In the rows, zero is written as 128.
One hidden turn or mirror swaps the rows below in pairs. Which row is each named row swapped with?
bekel: [111 150 132 145 124  59 127 146 129 121 114 150 130 119 126 123 118]
varul: [124 147 150 106 138  64 117 153 121 117 127 141 136 127 116 113 120]
figu: [122 122 136 116 117  97 128 142 105  98 134 143 104 139 130 151 133]
Tis: [114 119 136 131 154 123 112 142 129  98 145 137 143 146 103 149 125]
vizup: [ 90 119 141 100 118 101 126 157 124 115 149 134 135 153 130 155 125]
Lako: [114 136 121 142 149  92 137 129 156  87 103 120 147 111 109 133 121]
Gera: [105 114 135 132 114 102 138 156 122  94 139 147 123 147 145 155 133]
Rov: [128 147 147 118 140  71 108 146 115 110 134 142 130 137 118 111 125]
mudu: [ 86 150 139 132 123  86 121 157 130 141 138 137 146 136  96 143  94]
nanur: [127 125 132 119 143  99 132 119 143  71 110 108 140 121 112 133 125]
Motif: [113 153 141 138 115  60 137 151 126 120 117 145 132 118 136 128 116]
geze: [ 80 140 123 110 104  76 145 131 134 100 109 114 138 128 102 164 100]
Bel: [ 67 133 107 139 107  86 133 135 144  98 122 133 132 134  97 171 112]
zos: [118 141 123 117 124  75 106 131 103  96 125 137 120 118  90 157 100]
bakog: [ 96 113 132 139 122 105 140 157 133 103 137 146 134 149 142 157 130]
Talu: [110 138 132 158 138  93 139 142 159 109 115 128 153 122 137 121 116]
zan: [125 123 132 107 138  99 137 122 137  76 116 111 130 123 118 139 127]
Lafo: [ 79 145 120 103 104  79 146 128 132 107 121 115 138 126  98 166 103]
Deg: [ 76 130 105 144 116  91 136 127 146  92 127 129 126 134 103 173 119]
pesa: [112 124 131 134 152 131 115 138 128 105 143 128 146 141 106 156 115]
dad: [102 156 127 132 133  89 115 135 118 128 127 141 135 120  72 151 100]
bot: [118 140 153 116 111  78 153 155 125 122 128 133 139 114 131 139  99]
bodip: [118 112 142  96 121 109 131 127 129  86 134 119 128 140 128 147 133]
Sateg: [111 124 146 119 134 121 138 140 123 109 132 106 156 120 123 155  98]
Purin: [119 133 125 146 148  99 132 123 155  92 102 118 143 114 112 127 122]
Rol: [100 141 118 154 121  66 119 147 126 108 117 158 109 136 120 142 137]
tipa: [ 94 117 132 143 117 106 139 151 148 107 134 140 136 147 149 151 124]
didu: [ 84 142 126 102 104  73 144 134 132 103 118 112 129 122 101 163  99]
gife: [127 128 125 109 145 100 136 118 137  74 114 115 138 124 113 135 127]
Bufiv: [ 83 129 147 114 115  99 131 165 124 122 151 134 140 156 126 147 115]
roziz: [110 123 131 130 157 122 109 139 136 104 151 138 151 139 105 152 116]
Dugo: [ 96 159 130 136 129  80 114 140 121 129 130 139 146 119  82 146  96]
rit: [111 119 131 135 152 132 114 136 132 101 147 131 147 144 108 154 122]
Toda: [102 149 147  99 110  56 141 140 123 106 116 122 140 121 104 140 107]
Tomud: [ 77 140 121 112  99  77 141 131 137 102 120 116 137 126  99 166 103]
zemaf: [122 120 127 113 140  95 130 119 143  70 106 113 135 129 117 141 123]
Vuvu: [ 88 156 129 133 140  78 112 141 121 131 135 136 147 124  82 149 100]
Kefas: [ 98 129 135 151 127  99 146 159 155 112 125 137 150 130 147 139 123]
kude: [ 72 132 105 136 113  94 131 132 147  98 113 130 128 130 102 175 118]
vaba: [101 161 132 135 133  80 112 138 123 127 125 135 142 123  82 150  92]
ligu: [116 140 155 120 118  82 151 160 134 124 116 126 142 114 138 136 104]
Mok: [111 141 123 150 140  88 141 124 155  91 106 116 147 112 108 131 121]
panef: [118 122 138 128 146 133 122 136 137 108 139 130 154 135  95 152 113]
vazol: [110 149 130 153 124  59 129 152 125 112 109 151 121 125 123 126 125]
zegu: [116 120 129 114 116  89 124 148 111  93 127 148 103 140 124 163 134]
logi: [121 123 135 135 158 111 104 146 126 103 140 142 136 149 106 135 128]
kile: [ 86 131 103 155 118  82 123 142 130  97 128 154 116 143 113 160 128]
veg: [ 90 159 139 128 127  79 110 147 127 139 133 137 146 128  90 141  96]

zegu swaps with ligu
mudu swaps with logi
panef swaps with dad
Talu swaps with kile
Motif swaps with Gera

